In the rows, 128 means zero.
Families of rows that turns and mirrors carry onto each other, the same ones carrying the whole set onto itself: the rest of each named row's family, in list order:
5 families of 8 rows:
dozug: [147 149 134 137 148 126 132 161 135 107 126]
nako: [164 148 136 133 139 124 130 142 113 108 142]
fek: [141 145 144 123 104 107 135 132  95 106 156]
dokoz: [118 143 141 116  87  86 141 116 109 131 127]
rekam: [104 132 128 128 163 140 128 144 139 113 126]
motav: [ 99 116 133 124 107 139 111 126 135 138  89]
Per: [159 139 133 124 135 142 158 135 130 109 147]
gal: [147 148 128 112  96 112 148 149 106 100 134]
fidu: [129 139 142 135 156 120 136 110 150 125 149]
butol: [138 133 123 115  84 137 137 138 111 155 101]
gor: [ 95 143 132 115  92 133 111 126 136 135  96]
Ruz: [122 134 163 131 105 106 160 119 111 121 155]
Gulet: [120 128 142 122 100 124 150  96 129 166 124]
Zum: [134 157 154 140 122 105 134 143 110  98 142]
Tib: [129 131 160 134 107 119 159 123  88 118 134]
Zuva: [129 128 121 103  92 149 117 120 130 143  97]
kesop: [144 135 127 129 167 122 130 136 142 131 138]
Fisus: [ 83 141 131 121 134 133 120 123 153 145 119]
zad: [ 99 139 118 116 153 119 113 129 147 141 135]
lofi: [ 92 130 131 128 140 148 110 125 142 127 108]
Vup: [135 155 140 116 125 104 134 129 115  86 140]
Kufov: [119 135 127 129 160 139 137 145 157 136 127]
dufi: [128 118 126 131 150 141 121 132 161 129 140]
loz: [111 103 136 119  86 134 137 132 118 144  98]
Gegon: [105 141 122 126  90 128 100 133 123 151 110]
puzov: [103 145 126 131 133 101 101 130 150 121 131]
Kabi: [ 97 146 113 106 115 137  99 129 135 137 113]
tef: [139 139 154 138 137 107 149 137  99 102 128]
fum: [132 127 118 119 101 164 135 130 139 158 115]
lig: [118 111 148 122  88 131 158 127  97 138 125]
kabu: [ 94 128 127 133 126 128 103 122 150 151 135]
lovi: [138 107 136 105  89 128 147 108 126 151 117]
Duloz: [140 127 137 109 102 124 173 118 110 152 125]
puz: [129 134 137 132 160 117 141 152 122 101 128]
fabe: [136 110 151 117  89 129 170 124 122 139 130]
fivab: [124 144 148 110 116 100 164 108 107 120 146]
vaner: [151 136 127 124 142 132 124 144 141  91 133]
kobu: [126 118 146 112  92 102 151 112 106 133 150]
Sife: [116 140 106 119 105 137 102 157 143 129 114]
tusa: [132 122 136 111  76 139 139 134 128 135  95]

Same family as kobu: nako, fek, Zuva, kesop, zad, Kabi, lovi
Same family as Kufov: dozug, gor, Ruz, Zum, Fisus, fabe, tusa
Same family as loz: rekam, motav, Tib, lofi, tef, lig, puz
Same family as dufi: butol, Vup, Gegon, kabu, Duloz, fivab, vaner

